A single turn carries every row of the set below to another of its rows. Some are shown first; where does it send the rows asked next?
k_738: [ 10.4 -31.2  -4.8  -7.8  37.6 -21.3  -3.0  23.8  10.8 -10.8   7.7   4.5
  -1.3   8.2   6.0  24.3   6.2  21.9  -5.8   2.7   0.1  -9.7  30.0  -5.7
   6.4  16.8   7.4   9.0   0.2  12.7 -13.0  12.1   5.5  10.5  -9.0 -16.6
  -2.6  -0.1  14.5  -1.2   2.9 -32.5   2.0]
k_401: [ -2.0  16.1   6.8 -10.2   9.7   2.2  -0.2  -1.5 -19.2  13.0 -15.7  14.3
  -0.9   9.6  26.2  26.7   1.3  -1.4 -27.9  11.5 -27.5   7.9   9.5  14.1
  10.5  11.8   4.4 -20.1  -5.2  20.1 -15.0  -3.7 -10.2  24.5  11.8 -28.6
  15.5  -0.1  10.5  13.2 -14.2 -24.9  10.4]
k_435: [ -5.3   4.2 -21.4 -18.6  -5.0 -19.9  16.1 -26.8   1.1  24.0   1.4  -6.1
  -1.1   7.6  20.9  -9.6 -17.8   8.2  -3.3 -11.8  14.1   9.2  -6.2  28.9
  -2.0 -15.4 -10.0 -18.5  -8.7   6.9   4.3  -8.9   8.9 -10.6  10.7   1.4
   7.1  -9.4 -20.3  -9.8  -8.6  28.6  12.0]
k_386: [ -7.3   1.6  17.4   2.1   6.7  13.8  -4.4 -38.3 -11.2  10.8   3.4   0.6
   2.2  20.3  20.0  37.6  -1.3   2.4  -7.1  11.3 -17.3   5.9   0.0  21.9
  18.0  17.5  -2.1  -5.0  -4.4   8.7  -0.5  -3.9 -10.8  12.1  19.0 -10.3
  17.5  10.5  14.0  16.2 -13.0 -27.6  -1.5]
k_269: [ 22.6  13.5   1.5   5.6  23.2 -16.8  12.9 -11.6  23.5   6.8  10.9 -13.9
   5.8  -4.4 -15.4 -19.7  -8.3   2.5   6.7  -1.5  -6.1 -18.8 -23.9 -26.6
  24.6   6.4  13.0  -2.4   1.8  -0.5  -3.1  10.5   1.2 -15.3 -17.5 -13.0
  -1.8   9.9 -16.8   4.3 -17.1  19.1  -7.6]
k_148: [ -3.8 -33.6   3.4  14.0  11.6   5.5  -8.0  10.9  -3.1 -10.9  27.4  11.9
   0.9  26.4 -15.9  11.6   2.7   4.9  -0.3  12.0 -11.4 -23.4   2.2   2.2
   1.9  24.2  -7.2   3.7  -2.3   4.2  -7.3  -8.7 -10.2  18.0   1.8  -3.0
  -4.7   9.2  -2.6  -5.1  30.6 -38.0   3.6]
k_255: [ 15.3 -16.6 -14.7  12.3  15.2  -1.9   4.8   0.8   4.1  22.9  42.4  26.1
   9.7 -35.6   3.1 -11.3  15.0   2.9   4.8  -6.9 -26.9  -6.6  -2.6   1.6
 -22.5   4.7  -1.1  11.3  20.6 -27.1   5.5  10.5 -10.5 -20.5  12.7  -2.7
   2.8  -6.1   8.7 -10.1   0.1  -7.0  23.9]
k_655: [ 29.4  -7.7 -14.0   9.9   1.4   5.0  -1.4  30.8 -13.2   3.8  38.9  38.5
   8.0 -29.7   3.4  -1.8  -0.3  -0.4   2.3  -6.8 -19.3  -6.3   9.1  -4.5
  -7.8 -16.9   9.6  -0.4   2.3   5.4  -8.3  23.9 -15.8 -12.0   2.8   5.8
   6.2  15.8   9.0   4.1   1.9   9.9  26.5]
k_176: [  0.3  12.3 -10.0  -1.9   3.5   5.5  17.8  -3.7   6.4   3.7  16.7 -16.2
   7.3 -10.5 -30.1 -20.7 -14.1  -7.7 -27.0 -12.2   5.0 -24.7 -17.3 -15.1
  13.2   4.8   5.2  -9.3 -11.8  -6.2 -25.9 -16.5  -1.3  -6.3 -12.2 -12.9
  -3.4  12.1  -4.3 -23.6  -6.2  19.2  19.9]
k_603: [  7.8  -5.3  17.9  26.3  16.6  14.7  13.3   0.3   7.0  13.9  -2.9 -17.6
   4.5 -13.9   0.1 -15.0 -12.2  -6.3   1.1  -3.3   3.1  -7.6 -17.8 -10.4
   5.7  -0.3   7.3  13.4  -2.1  -1.3 -27.8   0.6  12.0  -8.7 -29.6  -9.3
 -21.4   7.0   1.8  -7.5 -11.3  39.8  12.6]
k_591: [ -6.3   5.6  -9.2  -5.0   9.4 -11.7  16.9 -22.0   9.2  34.6  12.4  -5.2
  10.2  13.8  18.8 -16.0   4.4   5.3   2.5 -13.3 -15.8  20.8  -1.8  20.0
  -5.5 -14.3 -13.8  -7.4   0.6   3.7  -4.9  -3.9  -0.3 -17.5  15.1   2.2
   1.5  14.7 -43.4  -4.6   2.8  29.3  -4.5]
k_911: [ 13.2 -29.1  14.1  -5.6  15.7  11.4   7.5  13.5 -13.9   0.6   8.6   1.3
  -5.0  26.9  11.3   9.7  13.2 -17.6   3.9  -9.3   5.4 -10.4   7.5   6.2
  -2.9  33.0  13.4   4.9  28.9  20.0  -6.8   2.6   1.6   5.8   3.3 -18.2
 -11.6 -10.6  16.4  -7.4   7.7 -29.1  21.0]
k_638: [ 26.7  -6.6 -24.6   6.7   6.9   2.1  -1.2  -5.0 -10.8 -10.6  35.2  20.4
  -4.9 -19.4   3.7  14.9  -4.5   6.7  -4.0   0.1   5.5 -17.6   4.5   3.8
 -14.3   2.4   2.4   7.3  14.4 -11.7  11.9   9.2  -7.3 -33.1   7.2  12.5
  11.2 -11.5  30.1   0.8  -5.9  16.3  28.2]
k_708: [-15.7  -3.0  19.5   6.2  29.8  -4.3  -8.4 -16.5  -7.1  24.5 -12.6   6.0
  16.8   0.9  17.5  30.7  12.3  16.6 -16.1  10.2 -30.7  18.0   0.2  16.4
  -5.0  12.3  -2.4  -1.7 -15.7  12.3 -16.7 -13.4 -16.1  15.8   2.7 -11.4
  18.6   7.2  12.5   3.9  -0.1 -28.7   3.5]
k_39: [ -6.1   9.3  -3.5   1.0   9.9  -4.8  14.1  -2.3   4.0  24.3  -4.4  11.7
   1.0   1.9  10.2  -8.4 -12.5  13.3  -7.6 -14.7   5.4  12.0  11.4  33.0
  -4.4 -30.0 -11.2 -11.8 -16.6  25.3  -0.6  -1.0  -3.0  -6.4  -1.5  -3.8
   7.8   9.4 -31.4  -2.3   3.7  44.3   6.1]

k_638 goes to k_255
k_39 goes to k_435
k_269 goes to k_603
Now find these:
k_708 goes to k_401
k_738 goes to k_911

A single turn carries every row of the set below to another of its rows. Some are shown first; where does it send the rows asked next?
k_307: [  5.6  -2.5  -2.1   7.4  -0.8 -19.1  -5.8  -2.3   6.3 -25.0 -50.9  24.5
   8.4   1.1 -16.1  20.2 -10.5 -11.7  24.4   9.9  -0.1  -5.8  23.7 -10.1
   4.5  -4.1 -15.4]
k_581: [ 22.7 -20.2   6.5  15.1 -10.7 -20.4   1.2 -14.9   3.0  -1.9 -48.2  24.5
   2.0  13.8   8.0  32.7 -32.9   2.1  45.9   3.0   4.5 -18.9   9.4  13.4
  -1.2   8.4  -0.7]
k_976: [-24.0  12.8 -18.6   4.8 -24.8   7.0 -10.0  12.5   0.5 -11.7 -18.0  17.1
   3.5  29.3  -3.0  -2.0  -7.3 -24.5  30.7 -44.1 -25.6   3.3   1.5  21.9
   5.5 -15.3  27.4]
k_315: [ -9.4  12.1 -17.2  31.7 -15.0  19.2   6.0  27.5   9.9  15.3 -35.9  13.2
  12.1  41.9  10.7  36.6 -24.8  -9.7  48.0 -38.5   9.0 -16.9  16.8  15.7
  27.7  14.9  29.1]
k_676: [-17.1  29.4 -23.9  12.2 -30.9  -6.2   6.2  15.3  15.3  -5.4  11.5   6.3
  24.8   0.6 -16.1   0.9  -3.9   2.7  16.0 -24.9  -3.6  -0.6  18.1  11.4
  22.6  -1.0  14.7]
k_793: [-28.8   6.0 -17.0  19.8 -12.0  28.9  -2.7   9.3  -8.7   9.9 -36.5   9.5
  10.5  35.2  16.3  31.7 -24.0 -14.7  57.4 -37.2  -7.0 -17.9  -3.4  16.2
  13.6   4.3  33.9]
k_262: [-24.1  28.4 -23.6   9.9  -8.9  21.5  10.4   6.2  -7.1  12.3 -18.9   8.5
  39.1   0.2   5.4  51.5 -18.5  15.3  52.1 -24.4 -11.2 -22.5   3.1  17.1
  26.2  12.7   5.3]
k_633: [  3.1   0.4   0.7   4.3   3.6 -19.9  -8.5  -2.3  11.6 -18.4 -53.5  25.3
  10.6  -2.2 -15.0  21.6  -4.2  -9.1  17.9   5.5  -5.1  -4.5  21.1  -8.4
  -1.1   1.4 -11.2]
k_521: [-46.9  30.2 -21.2   3.9 -24.9   6.5  18.7   1.2   3.8  -2.2 -25.8  17.3
  26.9  -8.2  -9.5  47.1 -19.5  26.7  38.4 -22.0  -6.2 -16.6  18.9  11.7
  27.2  -8.0   4.1]
k_98: [-20.8  32.5 -41.1   6.1 -18.0   5.8   8.7   0.2  11.1   3.5 -11.6  13.7
  25.5   0.4   7.0  36.7 -21.6  24.7  53.4   2.8   3.3 -24.6   9.3  11.7
  33.8  15.1  12.8]
k_190: [-25.2  20.4 -10.7  26.3 -26.9  22.2  15.8  20.6 -18.2   1.8 -37.1   4.6
  19.0  27.1  17.4  37.5 -28.4  -3.4  43.6 -14.6  -4.0 -35.6   3.3  11.9
  33.5  17.1  21.8]
k_835: [  2.9  -8.7   0.2   8.2  -0.7 -35.3   9.4  -9.2   3.9  -6.0 -50.2  31.8
  21.0   4.5  -0.5  31.5  -8.7   2.6  36.5  13.8  -5.4  -9.6  17.0  -1.9
   6.9  10.4 -13.4]
k_142: [-30.6  29.8 -15.9   0.5 -31.1   1.6   0.2  10.0   8.7  -8.1 -18.7  18.1
   8.6   0.3 -21.8  15.2 -11.0  12.3   9.3 -32.0 -18.5  -5.1   8.6  18.8
  10.2 -35.7  14.6]
k_195: [-16.2  14.1 -30.3  16.4 -19.0  19.7  -9.7   6.1   6.6   8.8 -30.7   8.9
  -1.0  32.7  18.9  29.9 -30.8  -0.2  60.2 -10.6  14.7 -24.0  -1.0  12.5
  25.0  12.1  41.0]
k_265: [-15.0  29.8 -14.1   7.2 -43.0  -3.4   9.8  18.9  -4.3 -25.6  -9.0  12.4
  13.6  10.0  -9.9  -3.0 -10.5  -4.8  10.9 -26.3 -29.1 -17.7  11.5  25.3
  21.8  -5.8  12.7]
k_763: [-15.6  18.0 -32.9   7.0 -24.6   6.6 -20.4  11.2  14.5 -11.3 -20.3  14.0
 -11.3  32.2   0.2  -5.7 -14.0 -14.3  31.3 -15.1  -1.6  -6.8  -0.2  12.8
  13.4 -14.2  41.0]
k_244: [  4.3 -11.3  -1.2   7.6  -2.2 -27.1  13.4  -8.7   1.3  -6.7 -44.3  34.5
  15.5   5.6   2.9  34.1 -21.6   1.2  37.5  21.2  -1.3  -8.8  14.1   0.0
   9.5   6.7 -19.4]
k_177: [ 19.2  -8.0   7.9  13.8  -9.0  -9.0 -25.4 -10.1  10.3 -13.5 -61.5  15.8
  -3.4  13.0  -3.8  18.3 -18.0  -9.4  35.7 -15.3   9.6 -20.2  20.0   5.8
  -8.7  -2.6   9.3]
k_228: [ -3.3  -1.7  -5.4   1.6  -2.4 -32.3   8.9  -7.3   6.3  -1.7 -42.1  39.9
  23.0   4.6   6.7  32.2 -15.1   4.4  34.9  18.2  -4.5  -9.7  17.7   2.9
   8.5   7.5 -21.3]
k_476: [-20.6  34.5 -27.4  -5.9 -21.9   0.6   3.5   8.0   2.8  -8.5   0.1  16.1
  32.9  -5.6 -14.5  18.1  -3.2   5.6  25.6 -30.5 -28.8  -2.8   9.4  22.3
  19.3  -6.0  -0.2]
k_965: [-26.6  11.4  -7.9   3.8 -37.3   6.6 -10.2  13.4   0.0   7.7 -29.3  17.8
 -10.5  36.5  -0.3  23.1 -26.5  -7.5  24.3 -39.5  -3.6  -0.9  -4.3  22.5
   9.7 -24.8  35.2]
k_60: [-27.9   6.2 -18.2  35.5 -18.0  19.1  11.2  14.1   3.7  18.1 -18.5   2.8
  14.3  30.5  16.4  22.9 -24.6  -3.0  50.4 -20.0  13.6 -19.2   6.4   6.6
  22.0  14.5  40.4]
k_733: [ 17.6 -13.6   4.8  12.8 -10.8 -20.4  -1.8 -17.6   5.6   7.8 -49.1  27.0
   9.9  12.7  16.3  35.5 -31.0  10.0  48.4  -0.7   5.0 -25.3  12.3  18.0
  -1.6  11.6   2.1]
k_427: [-12.4  27.3 -26.8  26.0 -15.1   8.0  25.4  17.1  16.2   7.9 -18.6  16.9
  35.7   7.0  -0.5  43.0 -19.4  18.9  46.8 -31.0  -3.0 -21.8  30.2  19.2
  32.7  20.6   5.8]
k_560: [ -1.7   2.8  -3.5   2.0  -2.8 -20.8 -14.1   0.5   9.4 -21.4 -54.5  28.4
  10.5   5.8 -13.4  13.1  -2.0 -14.6  21.2   3.9   1.6  -4.1  27.0  -8.6
   2.2  -7.3 -13.1]
k_559: [ 19.9 -17.6   8.5  13.7  -8.1 -29.8   0.6 -13.1   3.0   1.0 -51.7  24.9
   9.0  14.1   8.0  36.2 -20.1   4.0  45.6   0.2   0.2 -17.4  10.7   9.6
   1.1  15.1   1.0]
k_498: [  7.9  -5.0   2.6   9.5   0.3 -26.3  -9.4  -3.2   7.8 -20.5 -57.1  21.6
  12.3   2.2 -15.6  19.2   0.2  -8.4  24.0   3.7  -4.4  -7.5  21.9  -8.7
   0.7  -1.2  -7.6]
k_782: [-22.1  10.6  -6.6  22.1 -37.6  11.8   6.0  21.7 -12.4 -11.7 -29.5  11.8
  -2.2  40.0  11.0   1.5 -21.7 -21.2  27.3 -26.4 -16.4 -21.2  -0.2  20.9
  18.6  -2.5  33.7]
k_439: [-22.0   0.7  -4.8   7.5 -26.3   9.0   5.9   4.0  20.9  -3.3 -13.8  19.1
  -0.7  44.2   2.2  19.5  -4.1 -21.4  31.3 -25.0 -16.2  -2.5  -2.6  27.7
   0.8 -23.8  37.4]
k_468: [ 24.6 -12.3   8.0  13.8 -10.3 -11.9 -17.4  -9.9   7.7 -19.6 -53.9  14.5
  -3.8   8.9 -11.1  19.7 -21.0 -10.2  33.3  -7.2   5.9 -15.9  17.1   2.1
  -4.5  -3.7   2.6]
k_934: [-22.2   7.8 -18.0  23.6 -31.3   3.3   0.0  16.0  12.1  -2.0  -6.1   6.7
   0.8  32.2   1.7  -9.5 -13.5 -16.7  29.9 -33.8   1.0  -2.0  10.2  12.4
  13.5  -2.8  41.6]
k_534: [-19.6  36.4 -42.2  -3.1 -22.7  -6.7  -2.5   6.8  19.0 -16.7  -1.4  20.0
  13.4  -0.2 -12.0   1.1  -4.0   9.4  24.6  -2.5 -12.0  -6.9  10.7  11.9
  22.8 -10.9  13.0]
k_145: [-42.0  10.9 -12.2   7.2 -30.7  12.8   9.5   5.1  -7.0  14.2 -38.4  17.0
   8.2  28.5  11.6  54.0 -35.3   6.7  52.7 -31.5   6.7 -12.8   6.1  16.1
  26.1   3.0  23.5]
k_635: [-23.4  29.4 -13.4   1.2 -18.0  19.7  15.2  -3.3  18.9  -4.6 -13.6   3.5
  35.7   2.9 -11.8  64.7  -2.3   8.8  44.6 -17.2  -0.8 -17.6  18.1   9.6
  25.8   2.3   6.1]
k_522: [ 17.5 -17.5   8.1  11.0  -8.1 -22.4   0.3 -15.7   7.5   0.8 -52.9  27.0
   3.6  14.5  10.8  35.6 -29.1   1.4  45.1  -3.5   0.3 -15.7  10.8  11.7
  -5.1  19.7   3.9]
k_928: [-11.8  29.0 -28.2  20.5 -15.5  -6.2  19.5  24.2  25.4  -5.6  -5.9  26.1
  26.1   5.0 -14.7   6.4  -3.7   9.2  17.1 -28.7 -23.0  -7.1  26.0  24.2
  20.2  -7.7   5.3]
k_941: [ -1.5  -7.1  -1.6   6.0   2.7 -27.3  14.2 -10.1   7.7  -3.6 -48.9  35.3
  18.0   1.5   3.7  36.3 -16.7   3.5  35.6  15.2  -6.8  -9.6  16.2  -0.1
   3.2  16.0 -14.3]
k_688: [ 23.3  -9.2  10.5   8.6  -7.4 -15.0 -20.2  -7.6  12.4 -14.2 -57.6  17.6
  -4.6   9.7  -8.4  21.3 -16.8 -10.6  27.2 -11.9   2.0 -11.3  15.0   4.4
 -10.0   4.9   7.0]
k_48: [-31.0   5.4  -7.4  12.3 -14.8  26.1  12.5   6.4  10.0  11.3 -30.3  10.7
  15.4  41.5  11.5  59.5 -11.3 -15.4  51.7 -13.9   4.9 -13.6   0.9   9.8
  19.9  -0.5  28.8]
k_421: [ -8.4  13.6 -18.0  26.4 -17.6   6.5   1.1  35.5  17.6   2.8 -23.1  22.2
   2.0  40.8  -4.5  -1.0 -10.1 -19.6  17.7 -36.6 -10.9  -2.7  12.6  18.6
  15.0 -12.4  29.3]
k_979: [-23.0  29.0 -25.2  23.7 -18.0  10.7  17.6  14.1   8.2  14.7  -1.3   1.6
  38.3  -1.0  -0.1  34.2 -15.4  17.0  38.0 -11.8   9.5 -18.1  14.8   4.1
  33.1  16.5  13.4]
k_628: [-12.8  23.7 -10.8  -3.7 -31.5   0.7   9.3  -5.7  28.9 -18.5   4.0  11.4
  18.9   5.0 -20.3  24.6   5.0   2.3  25.2 -28.8 -21.1  -7.1  14.9  27.5
   7.4 -20.2  14.3]
k_528: [-17.7  39.7 -16.4  11.6 -32.9   9.1  19.3  16.5  -9.6 -12.3 -16.0   5.7
  34.1  -2.9  -3.5  33.1 -16.9  15.2  27.6 -14.3 -15.1 -31.0  13.4  15.7
  36.0  13.6   0.0]
k_19: [ 24.7 -12.8  11.9  15.1  -7.6 -22.3 -16.7  -9.1   7.5 -11.0 -59.4  15.3
   0.1  12.3  -6.7  23.5 -10.9  -7.3  33.2  -9.3   1.3 -15.5  13.5   3.6
  -6.3   2.3   7.6]

k_307 goes to k_244
k_534 goes to k_98
Now find these:
k_427 goes to k_315
k_145 goes to k_965
k_688 goes to k_633
k_559 goes to k_19
k_265 goes to k_528
k_177 goes to k_560
k_60 goes to k_934
k_793 goes to k_976
k_439 goes to k_628

